128 stands for zero in the data rows.
Some points, each followed by its number:
121 87 140 132 128 130 131 117 133 126 125 164 121 141 157 94 172 117 130 118 68 91 136 123 172 128 170 0
153 122 133 113 85 133 185 124 88 118 90 85 136 107 96 198 93 119 130 112 138 143 124 113 142 144 106 1
118 172 95 127 113 131 75 169 168 178 113 156 150 129 123 110 124 136 92 147 131 131 167 153 73 81 95 2
114 145 151 148 146 118 157 154 127 151 143 123 145 149 128 114 145 135 168 146 108 128 110 154 125 122 132 3
114 130 125 110 148 132 92 152 164 135 156 106 118 145 166 112 110 122 81 135 119 110 109 152 95 149 106 4
165 122 118 139 129 112 177 106 131 122 120 116 138 118 127 159 144 96 124 142 105 108 128 133 115 153 157 5
117 127 115 114 170 134 117 143 98 139 116 122 152 137 151 76 158 121 117 132 148 110 137 124 129 151 118 6
126 71 157 110 110 117 118 174 110 166 104 108 167 120 127 157 119 170 127 134 176 110 150 138 148 143 115 7
143 129 121 127 133 153 119 136 124 102 106 109 148 133 116 74 150 121 121 137 154 136 110 79 117 115 104 8
144 155 134 137 115 115 124 104 124 82 166 120 73 130 115 97 115 159 116 136 168 104 86 63 187 93 140 9
161 136 82 108 103 114 164 121 156 136 121 144 118 90 110 150 123 120 111 156 168 64 104 102 132 118 162 10
99 132 143 147 144 115 100 108 148 162 146 160 135 162 173 61 185 124 173 106 112 153 148 148 105 112 155 11
146 126 109 110 111 137 122 138 111 136 93 112 159 95 98 171 125 129 151 158 160 124 123 103 113 143 119 12
103 132 105 129 122 90 77 93 176 145 161 156 108 128 162 122 139 131 102 115 127 106 150 144 106 123 127 13
120 163 132 114 123 130 118 149 115 149 132 102 128 103 104 128 96 142 144 130 165 130 91 124 119 98 86 14
157 89 134 142 104 150 148 191 157 126 126 126 139 144 117 128 94 125 70 136 97 100 128 173 142 101 107 15
156 92 191 175 96 90 131 142 117 65 146 120 135 148 126 130 118 138 126 122 65 103 136 138 178 113 125 16
114 147 140 132 155 136 153 129 117 142 135 135 152 142 130 117 150 133 193 111 157 158 108 130 114 138 171 17
95 164 82 82 151 132 113 84 145 131 132 144 109 144 180 123 140 121 135 95 133 158 133 135 82 188 144 18
125 132 117 112 135 145 110 179 152 156 121 128 154 125 123 111 113 151 110 144 157 86 105 149 133 108 141 19
172 140 72 109 104 119 162 110 161 146 116 147 127 84 109 145 129 116 119 167 153 62 105 104 137 112 164 20
117 90 154 125 120 124 125 114 83 122 114 124 142 131 138 156 127 131 141 92 136 157 171 128 123 155 132 21
90 114 81 90 116 126 62 102 176 174 126 179 97 83 145 160 116 148 107 138 160 113 151 129 122 120 103 22
113 108 211 159 158 101 100 132 88 131 145 102 137 162 167 52 187 126 182 107 73 147 141 147 165 120 101 23
135 173 80 122 150 136 157 73 124 123 128 137 96 134 126 151 159 110 137 138 129 138 124 71 97 171 206 24
144 144 92 136 140 167 142 100 126 103 119 144 119 103 108 156 129 88 105 167 112 136 125 108 115 149 140 25
153 42 178 138 111 144 147 158 81 137 84 83 146 127 95 110 143 126 143 124 130 138 124 114 171 87 71 26
133 104 167 150 150 122 149 104 137 94 163 84 90 138 124 124 133 130 139 151 96 135 72 116 167 144 102 27
162 150 139 135 118 117 134 130 122 74 148 89 139 143 120 117 95 114 79 128 142 142 124 113 110 146 106 28
110 172 84 130 140 140 129 134 83 134 102 118 107 158 119 127 135 154 72 139 127 118 162 90 106 139 142 29
160 76 170 126 94 104 183 145 94 122 125 108 156 100 96 165 114 146 153 114 162 93 117 123 199 131 139 30
123 136 111 123 129 125 144 156 117 144 94 123 149 128 120 117 141 138 160 138 95 113 122 134 134 124 115 31
171 88 196 172 100 96 156 141 120 59 156 109 137 152 122 131 112 134 117 128 76 97 123 127 182 133 144 32
Which three points above are nearest to each new point? Their numbers follow each, nearest first.
136 157 138 126 137 157 163 127 119 106 131 121 125 136 101 118 131 134 170 123 147 158 80 103 150 121 156 17 3 8
157 141 128 161 145 109 133 145 143 68 166 138 117 130 122 68 128 118 88 171 110 67 112 109 173 110 128 9 32 28
130 145 107 112 114 131 118 144 112 151 93 139 162 95 106 178 119 133 140 146 154 130 156 130 98 145 129 12 31 21
91 114 131 86 123 128 105 100 126 147 135 121 105 104 146 182 78 129 137 81 154 183 139 165 125 155 78 21 14 22
127 137 117 116 126 98 118 98 144 86 158 106 84 107 147 138 93 134 121 142 114 118 105 128 165 144 86 27 28 4
138 90 128 137 101 146 142 178 157 130 119 135 139 137 116 141 91 129 75 137 100 112 126 168 134 98 107 15 19 31
121 165 93 123 115 123 82 163 174 181 112 153 140 127 128 111 128 128 101 133 128 114 157 154 71 79 104 2 19 13
126 127 127 118 137 122 144 116 131 152 120 122 147 135 132 139 157 137 155 123 143 131 114 110 108 152 162 17 5 31
111 156 109 125 129 103 112 66 145 91 157 153 114 111 161 160 80 95 135 92 116 174 139 165 97 163 122 18 13 21
132 106 149 135 160 161 150 124 105 124 117 93 111 130 104 132 144 124 155 146 107 158 97 98 148 135 111 27 31 8
96 151 90 95 171 136 124 90 153 136 134 135 104 141 184 146 137 119 134 95 133 167 127 146 85 191 148 18 24 13
127 104 188 147 132 138 148 113 99 85 171 121 95 153 140 86 145 105 157 111 86 140 107 135 187 128 130 27 16 23
102 136 100 134 118 92 78 89 175 146 155 165 118 127 167 132 138 115 94 124 107 105 163 152 91 130 134 13 22 4
131 92 177 143 80 106 95 149 100 142 90 153 189 120 118 165 124 144 160 99 121 153 192 155 115 112 116 21 7 31
159 144 152 148 130 121 125 130 112 74 134 94 144 140 125 124 96 102 97 117 132 157 135 134 102 138 97 28 8 21
160 18 180 134 113 154 147 157 95 141 82 81 141 124 102 110 155 130 151 128 122 137 119 110 180 94 59 26 30 7
114 100 214 149 155 105 94 131 82 131 146 104 136 157 170 44 174 110 183 110 68 151 141 153 156 116 93 23 11 3
122 170 124 131 111 109 100 156 135 139 128 115 138 139 110 98 132 171 145 129 157 122 119 105 113 82 116 14 19 8
125 161 139 119 123 130 118 147 134 151 139 91 117 113 105 133 91 153 146 133 159 147 84 133 130 92 74 14 19 31
119 149 146 129 162 134 147 127 127 139 135 125 145 146 134 112 154 133 181 113 157 153 105 123 107 136 183 17 3 11
134 158 132 118 136 157 165 129 114 121 120 124 133 125 96 128 134 129 187 120 152 155 89 114 142 116 158 17 3 31
161 124 111 130 128 117 176 116 129 125 110 120 150 118 132 164 138 91 115 144 118 106 129 124 99 170 159 5 25 12
131 94 170 143 104 114 117 127 136 129 149 120 117 120 131 185 107 132 120 130 122 130 133 144 139 140 114 21 7 5
130 126 110 122 152 162 134 138 121 119 104 99 140 136 113 111 155 127 140 158 136 142 105 80 106 129 122 8 31 12
119 102 181 133 131 112 117 122 123 121 160 112 113 160 175 96 143 121 131 99 94 118 122 138 156 131 145 0 23 3
132 116 147 135 139 154 108 131 115 135 136 126 105 139 118 82 173 127 119 162 159 112 113 82 141 94 138 8 6 9
87 145 91 112 124 141 107 108 169 146 132 170 115 141 153 192 112 144 124 104 127 176 162 145 69 171 164 18 13 22
111 138 84 108 127 162 124 137 160 158 121 127 124 140 133 151 94 133 92 104 145 162 135 161 73 136 121 4 2 18
132 135 175 146 123 106 138 160 96 112 140 106 161 141 108 99 118 139 180 90 139 159 131 154 144 102 106 3 17 31
141 137 119 115 127 153 118 129 120 101 100 110 134 130 123 81 145 116 121 145 147 140 103 72 115 118 104 8 6 28
91 104 110 103 161 166 113 125 113 140 129 103 83 139 151 133 116 133 74 103 129 140 134 122 116 169 106 4 6 29
115 146 150 144 143 117 148 143 129 146 128 135 159 149 135 113 141 123 163 133 103 146 120 167 110 131 123 3 31 17
185 121 143 145 100 111 190 131 112 108 103 140 181 100 86 153 120 94 149 145 100 98 142 153 152 130 150 5 30 31
123 128 116 125 91 92 105 119 153 139 133 155 135 111 137 157 103 135 116 94 131 132 177 164 116 118 113 13 21 22
100 125 102 103 125 137 104 100 135 148 132 150 99 95 143 174 108 118 128 122 145 158 155 151 109 149 105 22 13 18
104 191 76 95 155 148 98 130 137 125 124 161 136 147 166 89 135 107 120 101 129 147 154 133 67 149 168 18 6 29
164 115 152 151 123 107 152 107 145 108 151 129 120 121 140 142 146 97 129 173 66 88 103 129 149 157 158 5 27 0
95 104 107 97 103 111 72 129 140 178 116 157 112 82 131 147 119 159 132 134 154 86 142 128 153 90 103 22 19 13
117 120 133 144 122 125 109 134 134 115 126 124 123 161 152 104 117 137 88 106 90 130 146 136 110 123 123 4 13 28
125 129 129 116 139 134 133 109 130 150 118 118 136 130 141 139 155 122 161 118 138 140 109 124 104 152 158 17 3 5
176 145 132 142 80 116 139 105 127 75 125 102 126 126 113 137 103 100 103 132 131 132 118 103 116 114 118 28 5 25
87 105 108 99 86 102 76 125 139 172 116 168 116 80 131 156 110 159 135 120 153 99 157 139 150 93 99 22 13 7
114 158 133 116 113 117 122 150 120 146 132 91 127 111 104 145 92 146 137 130 155 131 96 132 130 101 74 14 12 31
